Here is a table of points, one per row:
-0.13:-1.68:0.60:-0.52:-0.83:1.48:0.85:-0.28:-0.54:-0.85:0.73:-2.58:-2.12:1.25:1.61:1.82:-1.23:-0.62:-0.47:-1.46:0.01:1.45:0.92:0.08
-0.70:-0.29:-0.55:2.15:-0.66:1.60:-0.50:0.95:0.56:-0.63:-0.67:0.73:-0.84:-0.61:-0.99:-0.84:0.47:1.41:-1.48:1.02:-1.32:0.12:0.29:-0.02
-0.81:-0.55:-0.84:1.13:-0.74:0.71:-0.39:0.74:-0.81:-0.13:-0.12:-0.54:-0.14:-0.82:-0.52:-0.59:1.01:0.71:-1.42:0.17:-0.32:-0.43:-0.06:0.85
-0.09:-0.50:-1.19:-0.84:-0.81:0.03:-0.20:-0.22:0.87:0.44:-0.55:-0.35:1.57:-0.67:-0.40:-0.48:-1.58:-0.64:0.51:-1.54:0.31:-0.94:-0.23:-0.09
1.21:-1.32:-0.18:-0.30:-0.33:-1.26:0.78:0.84:0.30:-0.27:0.19:-0.46:1.56:0.81:-0.31:0.86:-0.78:0.50:-1.43:2.18:-0.75:0.64:0.14:-0.52
-0.62:0.29:0.40:-1.53:-0.40:0.38:-0.58:-2.25:0.15:1.34:0.25:-0.84:0.11:0.15:0.11:-1.24:-1.48:0.47:0.77:0.80:0.90:0.82:-1.14:0.05
3.22:0.69:1.51:-0.42:0.39:-0.09:-1.26:0.74:0.36:0.13:0.93:0.26:0.79:-0.31:1.77:-2.57:-1.64:-0.10:0.58:-3.27:0.27:1.28:0.27:-0.56
0.48:-0.51:0.49:0.70:-1.11:-0.09:0.35:0.46:-2.20:-1.23:-1.89:1.21:0.98:-2.13:-0.04:1.89:0.58:-0.93:0.36:0.78:-1.57:-0.30:-0.41:-0.80
-0.72:-0.36:-1.13:-0.57:-0.20:-0.70:-0.29:0.63:-1.29:1.46:1.28:0.52:-0.97:0.25:0.34:0.48:2.32:1.44:-1.74:0.56:0.44:-1.00:-1.58:0.44
-0.85:0.66:0.60:1.23:-0.42:-0.39:-1.50:1.23:-0.09:1.66:-0.02:0.77:-0.84:-0.63:0.21:2.01:0.49:0.77:0.70:0.54:0.08:0.52:-0.19:1.03
0.69:-1.69:-0.99:-1.31:-0.05:0.13:1.26:-1.48:1.13:-0.05:-0.02:1.38:0.80:0.69:-0.66:-0.59:0.28:-0.26:0.93:0.60:-2.35:-0.57:-1.71:-0.36
0.99:-1.66:-0.30:-1.41:0.11:-0.70:0.13:0.38:0.85:-0.59:-0.88:-1.08:0.29:0.30:0.55:0.32:1.08:0.87:-0.41:0.88:0.47:0.44:0.45:0.97
0.10:0.51:-0.47:-0.13:1.15:-0.18:-0.82:-1.94:0.15:0.93:1.50:0.14:-1.30:-0.21:-0.30:-0.66:-0.08:0.20:0.09:0.34:0.12:-0.77:-0.59:0.86
-0.57:0.36:1.19:0.46:-0.88:-0.54:-1.35:0.24:0.14:0.87:-1.12:0.50:1.26:0.99:1.67:1.58:-0.31:0.80:1.44:1.08:-0.23:-0.43:1.22:0.26
-0.17:-0.42:-0.40:0.77:0.82:-0.37:0.18:-2.14:-0.16:-0.39:0.65:1.22:-0.38:0.20:-0.83:-1.35:0.58:-0.33:-0.21:0.54:-1.54:0.17:0.50:-1.17
0.31:1.56:0.35:0.16:0.01:0.40:0.61:0.07:0.11:1.92:0.33:0.36:-0.36:-0.91:0.28:1.87:1.26:0.65:1.62:0.56:0.12:1.22:1.94:0.91
-0.54:-0.17:-0.61:0.76:-1.08:0.69:-0.53:0.62:-0.16:-0.82:-1.10:-0.66:0.10:-0.26:0.67:-0.50:-0.20:0.60:-0.63:0.58:1.08:0.88:0.41:-0.48
-0.72:-0.23:0.19:-0.55:0.48:-0.02:-1.14:-0.89:0.83:-0.62:0.08:0.43:-0.78:-0.36:-0.19:-1.21:-0.54:-0.72:0.87:0.12:-0.01:0.88:0.70:0.24
0.19:0.80:-0.59:3.09:0.35:0.97:0.44:-1.89:-0.82:-1.20:0.80:0.46:-1.67:-1.75:-1.16:-2.15:0.53:-2.21:-0.40:-1.27:-0.28:-0.26:1.52:0.34
-1.43:-0.54:-1.87:-1.29:0.86:-1.58:0.17:1.29:1.86:0.15:0.03:1.67:1.96:1.09:-1.12:-0.11:-1.37:-0.81:-0.32:0.57:-0.98:1.27:0.10:-1.75
0.52:0.01:0.26:0.95:-0.66:-3.02:0.54:0.72:-2.55:-1.21:-2.17:0.23:-0.22:0.46:-1.49:1.79:2.03:-1.17:0.02:0.05:-0.52:-0.45:-1.39:0.32
-1.61:1.55:-0.43:2.41:-0.40:0.99:-0.83:0.64:-0.17:1.64:0.00:1.92:-1.22:-0.28:-0.41:0.98:1.79:1.38:0.82:0.49:-1.57:0.76:0.43:0.93
-0.06:-0.70:0.50:-0.21:0.22:-0.57:1.53:0.25:-0.79:-0.37:-0.09:0.98:-0.14:0.31:0.61:-0.74:-0.19:-2.09:0.48:-0.83:1.76:-1.45:-1.23:-0.42
0.08:3.50:0.92:0.64:-0.85:-0.37:-0.30:1.59:0.83:-1.00:-0.22:-1.74:0.07:-0.57:0.65:1.49:1.53:-1.39:0.09:-0.37:-1.19:0.29:0.40:-0.63
0.95:0.08:-0.38:-0.96:-1.61:-0.13:-0.30:-0.02:-0.31:-0.02:0.27:0.05:-1.14:0.57:0.25:0.34:0.96:0.30:-1.32:0.06:0.81:-1.45:0.85:-0.36
0.15:0.61:-0.54:0.47:-0.31:0.45:0.52:-0.22:0.10:0.31:-0.97:-1.06:-0.35:-0.15:0.44:-0.81:1.25:0.95:-1.27:-0.35:-0.31:0.65:1.04:0.04
0.82:0.77:0.95:0.56:-0.55:1.91:-0.89:-1.35:0.26:0.95:0.58:-0.69:0.84:0.48:0.00:2.84:0.60:1.63:2.37:-0.73:0.36:0.01:0.57:0.32
0.32:1.41:2.75:-0.29:-0.76:-0.66:2.55:-0.83:0.14:-3.62:0.83:0.18:0.24:0.69:0.99:0.53:-1.84:1.74:-1.36:-2.31:3.08:0.82:1.06:1.32
-0.69:-1.04:1.53:-1.03:0.21:1.09:-0.10:0.16:1.79:0.56:0.61:-0.77:1.06:-0.28:-1.53:-1.03:-0.72:0.04:1.00:-0.38:0.62:0.05:0.35:-0.93
1.31:0.54:0.77:-2.48:2.67:1.83:-0.93:-0.91:-1.24:-0.04:-0.69:-0.21:1.36:2.16:0.30:-0.12:-0.94:-2.16:-2.36:-0.32:0.83:0.46:0.71:0.96
-1.01:-0.34:-1.58:0.29:0.46:0.96:0.46:-0.07:1.10:0.92:0.48:2.11:-0.99:0.18:-1.40:-1.47:0.21:0.57:0.45:0.76:-2.16:-0.16:-1.38:-0.01
-0.08:0.17:-1.15:0.12:0.68:-1.16:0.03:2.24:-1.47:-3.29:0.23:-0.68:0.86:-1.31:0.17:-0.05:0.17:-0.45:-0.58:1.49:0.17:-0.65:-0.45:-0.14
1.71:-1.64:-0.29:-1.04:0.94:-0.73:2.33:-2.55:1.61:0.08:-0.62:0.51:0.96:-0.85:-0.32:0.63:-0.18:-1.58:-0.33:-0.62:-1.27:-0.93:-0.76:-1.06
0.03:0.26:0.11:-0.53:1.66:-0.28:-1.12:0.66:0.00:0.96:0.81:-1.29:-1.24:0.58:0.47:-0.24:-0.74:0.12:0.73:0.11:3.55:-0.07:-1.34:-0.68
-2.00:-0.63:0.93:0.31:0.59:-0.43:-0.19:2.14:-0.68:1.57:1.10:-1.94:0.63:0.89:1.16:-1.77:-1.69:0.08:1.22:-0.27:1.47:-2.14:-1.39:1.01
-0.29:0.50:-0.56:-0.79:1.04:-0.37:0.50:0.46:0.16:0.43:-0.57:-0.76:-0.74:0.05:-0.59:-0.93:-1.66:0.23:0.69:-0.55:-0.12:-0.73:0.00:-0.94
There is one direction along which these points spread out most. Take the direction at right angles to it along which they spread out most. Go by this last direction. For each point below, how far along it does it lie, from 0 to 99? The average is 50, and the first point in the table lies past the average. One standard deviation of the points above along it is 16.
0.48:-0.51:0.49:0.70:-1.11:-0.09:0.35:0.46:-2.20:-1.23:-1.89:1.21:0.98:-2.13:-0.04:1.89:0.58:-0.93:0.36:0.78:-1.57:-0.30:-0.41:-0.80 49
1.21:-1.32:-0.18:-0.30:-0.33:-1.26:0.78:0.84:0.30:-0.27:0.19:-0.46:1.56:0.81:-0.31:0.86:-0.78:0.50:-1.43:2.18:-0.75:0.64:0.14:-0.52 40
1.31:0.54:0.77:-2.48:2.67:1.83:-0.93:-0.91:-1.24:-0.04:-0.69:-0.21:1.36:2.16:0.30:-0.12:-0.94:-2.16:-2.36:-0.32:0.83:0.46:0.71:0.96 46
-2.00:-0.63:0.93:0.31:0.59:-0.43:-0.19:2.14:-0.68:1.57:1.10:-1.94:0.63:0.89:1.16:-1.77:-1.69:0.08:1.22:-0.27:1.47:-2.14:-1.39:1.01 58
0.19:0.80:-0.59:3.09:0.35:0.97:0.44:-1.89:-0.82:-1.20:0.80:0.46:-1.67:-1.75:-1.16:-2.15:0.53:-2.21:-0.40:-1.27:-0.28:-0.26:1.52:0.34 45
-0.08:0.17:-1.15:0.12:0.68:-1.16:0.03:2.24:-1.47:-3.29:0.23:-0.68:0.86:-1.31:0.17:-0.05:0.17:-0.45:-0.58:1.49:0.17:-0.65:-0.45:-0.14 49
-0.62:0.29:0.40:-1.53:-0.40:0.38:-0.58:-2.25:0.15:1.34:0.25:-0.84:0.11:0.15:0.11:-1.24:-1.48:0.47:0.77:0.80:0.90:0.82:-1.14:0.05 45
0.99:-1.66:-0.30:-1.41:0.11:-0.70:0.13:0.38:0.85:-0.59:-0.88:-1.08:0.29:0.30:0.55:0.32:1.08:0.87:-0.41:0.88:0.47:0.44:0.45:0.97 50
0.10:0.51:-0.47:-0.13:1.15:-0.18:-0.82:-1.94:0.15:0.93:1.50:0.14:-1.30:-0.21:-0.30:-0.66:-0.08:0.20:0.09:0.34:0.12:-0.77:-0.59:0.86 44
-1.61:1.55:-0.43:2.41:-0.40:0.99:-0.83:0.64:-0.17:1.64:0.00:1.92:-1.22:-0.28:-0.41:0.98:1.79:1.38:0.82:0.49:-1.57:0.76:0.43:0.93 65
